Each named turn below is shown by a few rows before and after it. Which turns, in which order, take the first row of each later pair to the second? The first pair is answered.
turn D:
[ 30  39   3  35  20  -1  18  -3  -6  25 -40 -26   1  12  -1   6 -23   3
   2  -4  22 -36 -21] |-> [ 25  46 -18  31  19  27   5   1  -4   5 -44 -18  -2  -8  -1   3 -27  -1
   5 -10  18 -36 -11]
[  9  19   1   5  47  10 -36   3 -25  16   9 -12 -15 -23   5  -3   7   8
  -5 -25   1 -21  18] |-> [  8  13   8   2  51   4 -35   5 -31  20  14 -13 -11 -21   6  -4   9   6
  -7 -18  -4 -15  21]
[ 12 -10  34 -16  23 -50 -10  -5 -33  23  15 -17 -21  18   7 -20  22  27
  -9   2  -5  -9  38] |-> [ 17   8  35  -1   8 -46 -11 -10 -18  17  -2 -20 -28  16   7 -21  27  44
 -10 -19  13 -22  19]
[  5  37   6  21   1   3   8 -20 -11 -31 -15 -41 -12  19   9  -3 -23 -41
  -7  21 -24  -3   8] |-> [  7  37  11  24   1  -3  10 -22 -10 -30 -12 -42 -10  23   5  -2 -20 -37
  -6  20 -20  -5   9]
turn X:
[-48 -25 -18 -29  -8 -28   4  -5  28  10 -33   3 -16 -10 -16  20  11  -3
  -1 -16  -8  25  35] |-> [-44 -25 -10 -16 -22 -24  22   0  38   8 -37   7   0  -6 -18  24  -3  -6
   1  -8  -5  34  11]
[ 12  11  25  24   3   5   8  22   6  19  -2  10  44  15 -10  20 -31  10
  21  15   4  11 -34] |-> [ 11   8   6 -11  55   2 -30  18 -28  23  21   3  17   0  -5  11 -10   8
  15  11 -12   3  25]
[ -6   7  -6  24   5  47 -24  30  16   4   9 -11 -22 -36   6  -4   3   1
  -8 -41  11 -18 -20] |-> [ -8  -6   3  31   2  49 -10  41  16   5  19 -12   0 -36   4  -4 -15 -15
 -10 -20   0  -2 -35]
[ -9  26  -2   8  23  11  18  22   9  15  -2  -8   9  13  16   1 -11 -16
   2  -2   9 -26 -13] |-> [ -6  23  -8   4  35   6  12  19   0  19   1  -5   6  10  19   1 -10 -16
  -2  -3   4 -26   2]
turn G:
[ 25  19  -3 -12  64 -15  11  10 -26  23  25 -29   8  -4  12   7   2 -16
   7  29 -29  -7  10] |-> [  9  31 -13  12  -5  -3  58   7  25  -1 -10 -17  22  21   4  25 -19  -7
  17  33 -14  11 -30]
[ -2  12 -21   6   9  35  -8  21   1 -11  -1  -1  14 -39  -5   0 -18 -13
   3  -2  -7  -7  -8] |-> [ -8   7 -21   2   2  37 -11  19   2 -15   1   7  15 -38  -9   0 -22 -14
   2   7  -7  -2  -5]
[ 11  29 -22  11   3  -6  60 -13  23 -11 -21 -33   3  21   4  16 -28  35
   8   7 -14   2   7] |-> [ -6 -27 -14 -23  21 -14  27 -13 -14 -11  13  -9   7  12   4   3 -29   4
  -4  40 -34  29  51]
[ 10 -11  18  43 -66   3  33  -9  25   7 -27  -5  31  11   2  18 -14   3
   2  -1  11  11 -30] |-> [ 12 -56  33   0  11 -10 -32  -5 -46  29  28  -2  15 -12   3  -2   7 -23
 -16  14  -9   6  35]
turn P:
[-11  -5 -34 -28  -5  37 -23  11   1  -9   8  15 -14 -17  -3  -2 -15  -5
  12   1 -28  22  45] |-> [-12 -12 -25 -29   1  27 -24  11  -6  -1  17  13  -9 -14  -2  -2 -17 -10
  10  10 -30  24  46]
[  4 -21  28  -7  18 -31 -17  -7 -22  23  10  -4 -12   8  -4 -13   7   6
 -15 -16   5  -7   6] |-> [-12 -10  -1   0 -39 -19   9 -19  15  -8 -24   9 -14  21  -6  -2   4  23
  -3 -21  14   4  -8]
[ 20   8  14  18  -3   0 -19   3   4  31  20 -22  12  -7  15   4 -25 -13
  20   2   0 -20 -30] |-> [  8  -5  11  18 -27  -9  -3  -3  16  21   9 -11  12  12  15  10 -28 -13
  21  19   1  -1 -33]
Then:
(2 to 3 turns a pair)
[-26 -17  -8   4 -40  22 -39  23   6 -34   0  33   6 -23  10  -8 -18 -15
  -6  -5  10  19 -11] |-> [-19 -25  16  10 -21  19 -50  30  -8 -16  12  28  14 -32   8 -14 -16 -20
 -13  -8  12  10 -20] => G, X, G
[ 17  15  -1  -8  24  19  -3  19  -6  12   2  -3  32   9   4  -8 -13  -1
   2  24   2  -7   2] |-> [  2  -1 -14 -24   5   5   6   0   4   3 -10  11  18  27  -1  -2  -3   5
   3  32  -4   8  21] => G, X, P
[-16 -35   9  -3 -21   4 -11   9  -5  -3   3  19  21  -5  -3  -5 -15 -28
  -7  26  -2  21 -17] |-> [ 10   2  26   7  29 -11 -22   9 -24  29   9 -17   4  -8   9  -9   6  -1
 -11 -10  12 -18 -21] => D, G
[-15 -54  56   5  -5  -9 -40  12 -35  12  24  23   8 -11 -13 -18   8 -21
 -18  -6  20   5 -19] |-> [ -4  10  16  29 -42  20 -16   4  16 -15 -24  15 -15 -13 -10  -7  15  22
   0 -48  42 -19 -47] => P, G, G
[ 19  15  10 -19  30   5   8  13   7  30   4 -14  16  11   7   8 -29 -28
   0  23 -14  10   7] |-> [ 21  11  27 -13  27  -7  10   9   6  42   2 -16  11  17  10   6 -26 -17
  -3  15  -6   5   0] => D, G, G
[ -5 -12  13  19 -38   2  -1   3  13 -10 -27  18   4   3  -2   3  13  18
  -7 -24  19   2 -28] |-> [  1 -35  36   4   0  -5 -28  11 -23  12   8  19   9 -12  -2  -7  14  -4
 -22 -12   8  -1 -11] => P, G, G
[  9   7 -15 -29 -14  -2 -15  -4 -16  27  25  -6  14  -5   8   9   1  -3
 -27  28   7   0  20] |-> [ 12  17 -16 -20 -21   5   4   3  -5  25  22 -12  26   0   8  18 -12  -7
 -23  38   2   5   1] => G, X, G
[-15 -25  23  11 -43  10 -21  -4  -4 -17 -14  31   5 -12   1 -15   2   6
   3 -48  18  -9 -10] |-> [-19 -32   9   3 -32  26 -24   8 -12 -25   0  39  21 -25  -5 -13 -10 -22
   1 -25  -4   6   0] => D, X
[ 12 -16 -23  -3  -5 -31  21 -13  12   6  -3  -8  -4  30   2   3   6  12
   1   8 -12  13  21] |-> [  5 -24 -21  -4 -12 -29  12 -13  17   0  -3  -2  -4  32   2   5   7  12
   0   3 -11  17  22] => G, D, G
[  9  17  15  11  13   7 -20  17 -11  13  11  -7  15 -18   3  -2  -4  -1
  -7 -14  12 -18 -13] |-> [-17  -5 -20  -7 -28   8  -7   5  10 -18  -3  20   8  -5  -4   4 -11  -9
  -1  15  -6  19  13] => G, X, P
[-18   2  -9 -17 -20  -7   6 -15  14 -20 -35   9 -23  17   1   1  20  12
  19  -4  -2  -6  21] |-> [-17  13 -19 -19  -4   1   0 -11   8 -23 -30   6 -23   8   4  -1  16  11
  18  -6  -4 -11  28] => G, G, D
[ 12  -2  13   5 -22 -12   9  -3  19  -6  -4  -1  -8   6   0  -6  -5  19
   3  -8  18   7  -7] |-> [ 21  -5  26  10   3  -6   6  10   7   5  11  -8   4  -6   3  -7  -8   2
  -1  -3  14   0 -15] => P, X
[-13 -42  13  23   9 -15   8  19 -16   8  14   5  19  -5  -6  12 -20 -42
  -3  36   8  22 -13] |-> [-15 -23   0  34 -28  -9  30  14  16  -6 -16   6   9   8  -9  19 -18 -21
   9  22  21  23 -34] => G, X, G
[-21 -47 -25 -29   0  41 -34   4 -31 -33  21   5   6  -9 -11   2  -7 -34
  -9  22 -16  25   6] |-> [  6  20 -43 -13  28  64 -36   4 -22 -29   3 -26 -18 -27   0   4   7   3
  -3 -31   6 -21  -7] => P, G
[ -1  -6 -12  22 -26  26  29  -4   2 -27 -24   4  -1 -23   0 -14 -12 -29
   8 -23  18 -30 -14] |-> [  0 -30  -7   4   9  20  16   5 -30 -15   9   3   8 -29   1 -17 -16 -57
   2   6  -2 -23   8] => D, P
[ 26  20   9   1  35  10 -43  10 -16  11  23 -18 -12 -15  28  -4   8   3
  11 -25  -9 -22  -3] |-> [ 11  21  15  26 -40   2  -1   5  30  -5 -11  -6   1  13  22   9  -9  18
  20 -23   7  -7 -46] => X, P, P
[ 17 -27   8 -11  -6 -15  18   6  -5   7  29  20  21   1   4   6 -12 -22
   6  23  -4   1 -18] |-> [ 24  -7  20   3  -8 -20  24   4   3  16  19   8  16   7   7   6  -4  -4
   5   0  10 -19 -36] => D, G, G
[ -6 -12  20 -34 -33  -5  -4   3  -9 -10  -2   9  18  27  -7  -2  -7 -18
  -1  20 -26  43   3] |-> [-10   2   2 -41 -46  -5  -6 -13   2 -21 -19   5  -5  28  -5   2  13   6
   3  -5 -16  34  19] => X, G, G
[  4  30  -6  13 -26 -14  46 -17  27  -5 -24 -21   2  21   3  18  -9  25
  13   8   3   4 -22] |-> [-13 -23 -18 -29  13   1 -17  -5 -25 -12  16  14   0 -11   0  -3   1 -16
  -3  33 -26  25  42] => D, G
[  0  -3  13 -18  18 -29  -3 -12  -1  30  -1 -21 -19   4   6  -5   7  19
  -1  -7 -14 -10  11] |-> [  9  -2  22   4  14 -14  15   8   7  30   5 -23  11   1   2   1 -17   0
   0  11 -19  -3 -27] => X, P, X
[ -8  30 -16  10   4  39  -7   7  10   0  15  -6   3 -27   1   5 -14 -38
  -1  17  -7   7  12] |-> [  9  48   8  18   6  -2  15  -7  16  23   5 -36 -13   2  10  11   0  -3
   1   0   9 -15  -3] => X, P, G
[-10 -15  23  -5 -10 -34 -12  -3  -6  28  -8  -1 -12   7   4  -1  20  12
  -8 -15  12 -11   2] |-> [ -5  11   8  14 -23  -2  -3   6  15  15 -21   4  -2  -5   2   6   6  14
   0 -26  19 -17 -25] => X, P
[ 10  25   4   7 -10  -1  39   0  15  24   0  -2   3  11  -1   4   1  -3
  19  11 -10 -18 -25] |-> [  8  33  -6 -12  11  -3  13 -11   3  23   0  -7 -22   6   3   0  25  12
  17  -4  -9 -31   9] => X, X
[ -1  26 -57 -20  24  23   0   5   5 -19   4  -5  -9 -13   3  11   3  -6
  14  15 -20  15  27] |-> [-17   4 -32  -9 -32  -9  30 -11  31 -20 -10   8   0  28  -1  15  -2   7
  15  25 -11  34   8] => X, P, P
[  6  -7   6   2  14  13 -38   2 -17  -4  10  13 -10 -31   0  -7  10   2
 -12 -26   7 -17  17] |-> [  7 -19  25  -4  26 -14 -27   0 -28  11  26   9  -4 -17  -1  -6   5  -6
 -16  -6   2  -9  22] => D, D
